Rotation paths and how fast each direction turns (degrees each step)
Each turn is a multiple of 5 degrees from 10 to 175, or 0.
Each row of a path follows its step; steps can be skipped.
path 1
step 0: [-10   5 -12   3  -2  -1   3  -8 -13   9  -8  -1  -4  -4  -1 -10   9  -6
  -7  -3   2   2  -8   6  -3 -15  10  13   1  -3  -4   2 -14  -8  -3  -7
   4  17   9  -9  19 -12 -18  18  -8  16]
step 1: [  9   8  11   4  22   3  10  -6   8  -6  -8   0  -9   4   3  -8   9 -27
 -14   4   9  -2  -6   7  11   3  -4  -1  11  11  -1  -4 -15 -14  -3 -14
  -4   5  14   5 -11  -3   2  -1   5   1]
step 2: [  7  -5  -1  -1  19  -1   7  14  14  13 -21  -4   9 -15   1   6   5  -1
  20   8   1  -4   1 -12  22 -11   4   1  -5  -5  17   0   5  -4  -6   3
   4   7   8   8  -1  -5   1   6   4   9]
step 3: [-11   9 -13  -1 -11  -5  18  27   1  14   2   7  -6   0   7  11   5 -18
  -6   8  11   6  -2 -11   4   6  -3 -11   0   7  -6   4   4   1 -10   5
  16   9  -3   1  -2  -4  -4  -9 -11  12]
step 4: [ 22   2  11  14   1  -1  -3   6  -8   0   1  -6  12   2   0   4  -5   0
   7  -1  -9  -3   2  -9   7   9 -13   1  -5   5 -16   2 -30  -2   1   6
  22   2  -2   4  -8  -1   2 -10 -13   9]
step 5: [-15  -4  17  -4  -3   2   3  -7 -11  18   4   4  16  -7  10   4  13   1
   9   1   3 -10  14  10   5  21  10   4  -5   2  -5  18  -6  -1   5   4
   9   7   2  12   5  10  -1  15   6   7]
step 6: [ -5  -6  -5  -7  15  -3  -3 -13  -9  10   1   2  -4   9 -10   4  16  -4
 -10   3  -6 -16  -7 -12 -13  12   2  -9   6   5  -2  10   1  11   3  11
   7  -9  26 -11  -6   1 -11  -6   1  13]
step 7: [ -8   4   5  -8  18  10   2 -14  -8   0 -10  -5  23  14  -3   6  -3 -10
  -1  -1 -10   3   6  -7  -5  -1   0  11  12   6  11 -10  -3   1 -19  20
  -3  10  -9  -2  -6  -4  11  -9   5   5]
step 8: [ -7   2   8   3   5  10  13   2  -1   3  -4  25   5  -4  -6  -9  -3   6
   4   1   1  11 -10   4 -12  -6   2 -11  -1   0  -6 -17   0   2  -8  20
   4   7  10  12  24  -6  -5   6  12  12]
step 9: [ -3  24 -10   4  15  -8 -13  -5   2   1  10   8   6   2  -3   2   1  -9
 -10   9  13  -7   2  19   1 -18 -16  -3  13 -15  -6   2  -9  -4   1   5
  13   0   6   4   8 -10  -3  -5  -4   5]
step 10: [ -1   3  -3  -1  -2   2   9   1   2  -9  -8   0  10  -1   0  10   4  -3
   0   6 -11  -1   9   3  21  -2   2  12   8   1   5  -2 -21 -17   4  -4
  -1  17  26 -12  19  -7   2   9  -8  -7]
[ 2  4  0  3  2  0  1 -1 -3  1  3 -4 -5  4  2  0 -5  1 -6 -6 -2  0  2  1
  4  0 -6  0  1  2  3  2  1  0  1  2  0  0  4  4 -3 -3 -2 -3 -1  1]	130
[ 3  0  4 -4 -4 -3  0  3  1 -2 -1 -1 -1 -1  4  2  4  0 -1 -4  4 -5 -3 -3
  6  1  3  2 -1 -2 -3 -3  0  2 -1  0 -1  1 -1  2 -5 -3 -1  0 -3  3]	35
[ 1  3  1  3 -1 -2 -5 -2 -1  2 -3 -6  4  0  0 -2  3 -1  4  1 -1 -3  4 -1
  0 -5 -3  2 -3 -6  4 -1  0 -2  0  2  1 -2 -3 -2 -3 -3  3  0  1  1]	145
[-2  4  0  1  6  3  0  2  1  1  0 -1 -1  5  2 -5 -1 -1  1  5 -2 -3 -2 -2
  1 -2  6  0 -1  3  1 -4  2  0  0  0 -5 -2 -4  2  0 -1 -5 -1  3  3]	60
[ 2 -2  2 -2  3 -1  4  1  2  3  3  3 -3 -2  2 -1 -1 -1  5 -3  4 -1  1 -4
 -2 -5 -4  2  6  2  2 -4  2  0 -1  1  3  1 -2 -3  0  1 -1 -3  5 -1]	65
[-1  1  1  2 -1 -1 -1  2  0 -4  0 -2  2  1  2  0 -5  2  3  0  2  4 -2 -1
 -1  2 -4 -3 -1  3  0 -1  4  4 -6  0  2  0 -3 -4  3 -3  3  1 -2  8]	80
path 2
step 0: [  4  -2   9   3  16 -16   3   0   4  14  -9  13 -24   9   4   3  -5  -1
  -9  -6  -3  -2  18 -10   2   3   5  14   4  18   2 -12  -3  10  -6  -9
 -12  -3 -12  -4   3  11  -9  -3 -12   4]
step 1: [  3  -5  -3   2   7  15  -7  -9   0  -7  11   5  -3   8  -5   1  -8  -5
  -9 -19 -17   0  17  -1  12  14  -6   7 -10   7 -18   3   7  10  -7  -7
   1  -3 -14  -2   1  17   6   2   3  18]
step 2: [-10 -15   7   5  11  -8  10   1   2  -2   7   4 -10 -10  -4   0  11  -1
 -15  -6  -6   3  15  -4   9   7  -4  22  -4  -9   1 -13  -3   1  -7   9
  16  -4  -8  -5 -10   0  15 -13 -18   8]
step 3: [ -8  -9  -4  -3   9 -14  10   3  -6  -2   1  -6  -6  10  -6  -2  -4  -9
  -8  -3  -4  10   9   4  14  -1  -9  -2   1  -1  -4   1  23  -7 -19  -8
   2  -8 -10  23  11   2  20 -11   7   8]
step 4: [-13   1   0  -4  12 -14  16   0  14  -2  21   6  10   4   2   0  -5   5
   6 -19  -2   5   4  18  15   1  -1  -3   7   4 -10 -12 -11 -11 -17   6
  -2  -1   1   6  -6   1  -1 -13 -13   1]
step 5: [ -8   2  11   7   8   4   4   6   5  10   4  14  -1  -7  -7   0  -3  -2
   1   7  -4  13  11  12  -1  -2   3   0   4  23   6 -10   2  -2  -8  -6
   3   2 -21  29  14   6 -11 -11  -6   8]
step 6: [  8   2   4   1  14  -7   5 -18  -7  -7  21  10  -6 -10   0  -4 -16   0
  -1   7 -10  -9   9   9  10  -4 -14  -1  -1   2 -15  -7  -1   7   1 -13
 -10  16 -11   7  -8  11 -11 -10  -7   4]
step 7: [  2   2   0   0   7  -3  -4 -10   5  16   5   5   3  -1  -8  -5  10   0
  -5   0  -2   7   5  -8   9   5  -2  -1  -8   7  -9 -31   6  29   4  -3
  13  -2 -18   7  -5   6   4 -12  -9  -6]
step 8: [  2  -7  -4   1  17 -13   1 -16 -17 -15  -7   2  -2   6   7  10  -1   6
 -20   7  -2  -2  10  -7   5   3  -1  -4   1  21 -15  -5   3  12 -24   1
   6   4  -2   8  -4   5  11   0  -7   3]
step 9: [-10   2  -8 -11   9 -13  -5   5   7   5  -4  -1   2  -1 -11  -3  -1   9
  -1 -18   0   3   3  -5  15  -4   8  19  -8  13 -22  11   0  12 -14   4
  -5  -5 -17   2 -10   1   6 -17 -10   3]
step 10: [ -7  -2   0  -8  14   9  -5   3  -9  -9  -3  -2   1   0 -13   6   6   0
 -14   2  -4   0  -1  19  10   9  -4   5   0   6  -5  -7 -21  -6 -14  11
   4   3 -21  15   6  -3  12  -9   1  21]
[ 3 -1 -3 -1  5  4  2  2  0 -2  4  5 -2 -2 -2  0  0 -2  2  1 -2 -5 -1 -4
  2  1  1 -2 -1  2  5 -4  1  2  3  0 -5 -2 -2 -1  3  0 -6  3  0  0]	60
[ 0  2 -1 -5  0  0  6 -2  2  0  4  1 -2 -4  0 -2 -4  1  2 -1  2  0  0 -5
 -1  1  4  4  4 -2 -1  1 -1  0 -1  4  3  2  3 -5 -6  1 -2 -5 -1 -1]	155
path 3
step 0: [ -3  15 -15  -3  -7   7 -11 -14  16   9 -11   1  -1   2  -1  13  -7  11
  -6  10  -1   9 -18  -4 -11   9   4 -18 -10   5 -12  -2   6  -2 -12   0
  -4  -4   9  -2  -7  -1   8  -6   7   4]
step 1: [-14   0   9  -9   5  -9   9  -1   5   1  -5  13   6  10  -3 -14   7   0
  -6  -6   7   6  -2  -1 -13   4   7 -14  -7   1  -4   2  -3  -6  -3   7
  10   7  -3 -20 -23 -16   1   6  -8  14]
step 2: [ -3  -5  -6  -8  -3 -12 -14  -5  -6   2   2  11  11  19  -6   1   9   8
   4   1 -14   7   3  14  -1   7  -5 -13  -9  -2  12   5  10   6  -9   3
  -6  -3  -6  11   4   7  18   8   0  21]
step 3: [  3  10  13   0  11 -14  -3 -22  -9  11   3  -3   7   8 -14   4   0   4
  -4  -5  -4   9   5 -19   4  -2   6   9  -3   1 -13  16  -3   0  -3   8
 -15 -10   4 -11  -8   3   9   1   5   5]
step 4: [  3  -2  -9   8  -4   0   5  -1   3   1   4   4   5   4  -1  12  10  12
  -5   2  10  14 -21  -7   4  13  -1   6   9  -1  -3   9  -4   1   1   5
  -3 -10 -18  15 -15 -11  11   5 -17   9]
step 5: [ 13   7  -7  -1   8   2   6 -10 -19   4   6   5   6  -8  -8   9 -13  11
  -7 -14  -5   9   0  12 -14  13   9 -15  -9   3  -5 -10   0   3  -8  13
  -5   1  -8   1 -14 -11  -2  -4   6  -2]
step 6: [-11   3   3  -9   3 -20  -9  18  -1   1   9  -8  10  -4  -2   5  10 -11
 -11 -10  -2  -2   0  13  -7   8   0   0   7  12  -3   4   1  -5   3  12
  -8  -3   8   2 -10 -20  17   9  -3   4]
step 7: [  7   8   0  -3   8  -5   6  -2 -14   4  -8   3   3  -8 -22   5  25   2
  -1   3 -14  10  -7   1  -3   1  18  -6   2   2   4  -2  -4  -9  -3   0
  -6  -3   9  15  18  -1   7  -6  -1  15]
step 8: [ -4  14   2   2  -4   7  -4  -3  -3  25   1  -6  -8  11  10  12  -1  11
 -12 -16   3  -3 -16  -9   2  -9  15 -13   3   5  -6   6   3 -18   5   7
  -6  -3   7  -4  -2  -2  14   1  -2   2]
step 9: [  0   5  -4   5  -3  -8   2   1  -6  -9  -9   8   5  -6   1  -1  14   4
 -12   4  -1  -1 -13  -7   6  -6   5 -16 -11   2 -11   0  -6  -3  -4  13
  15  26 -11  11 -16  -7   8   5   0  11]
step 10: [-11  10   0  -5   7 -16  -2   6 -12  -9  -7  15   4   8   8  -1  -7  17
   3  -6  -4   5  -5  10  -4   1   7 -20   3 -11   6  -2   1   3   1  19
 -23   3  -1  -6   6   6  11   6   8   0]
[ 0  2  2  0  6 -1 -3  1  2 -3 -4 -2  5  1 -2  5  1  0  0  2  0  1 -1 -2
  1  2  2  1  6 -4 -1  0 -4  5  1 -2 -2 -2  7  0  2  4  2 -1  0 -2]	95
[-5  0  0 -4 -1  5 -3  3  0 -2 -1  6  1 -4  3 -1 -2  4 -4  4  0  1  0  1
 -1  3  1  0  1 -3 -3 -6  1  4  1  2  0  1  0 -1 -5 -4 -2  2  3 -1]	80
[ 1  0 -2 -3  2  0  0  2 -1  5  0  2  2 -3 -1  1 -1  4  5  0  6 -4  4 -3
 -1  2  0 -1 -4  0 -3  4  4 -1  4 -1 -4  3  2 -4  1 -1  2 -1 -1 -4]	145
[-5 -1  0 -1 -1  0 -1 -4  0  1 -3  4  4  6  0 -4 -1 -2  4  1  3  0 -2 -2
 -1 -4 -4 -2 -2 -2  0  4 -3  5 -1  3 -3 -1 -4 -1 -2  5 -3  1  2  2]	40
[-4 -2 -1 -1  0 -5 -1 -1  1  1  3  3 -2 -2 -2 -2  3  1  3  1 -5  1  2 -2
  1  0 -1  5  5  1  0 -1  2 -4 -2 -1 -7  1  1  3  2  0 -1  3  7  0]	90
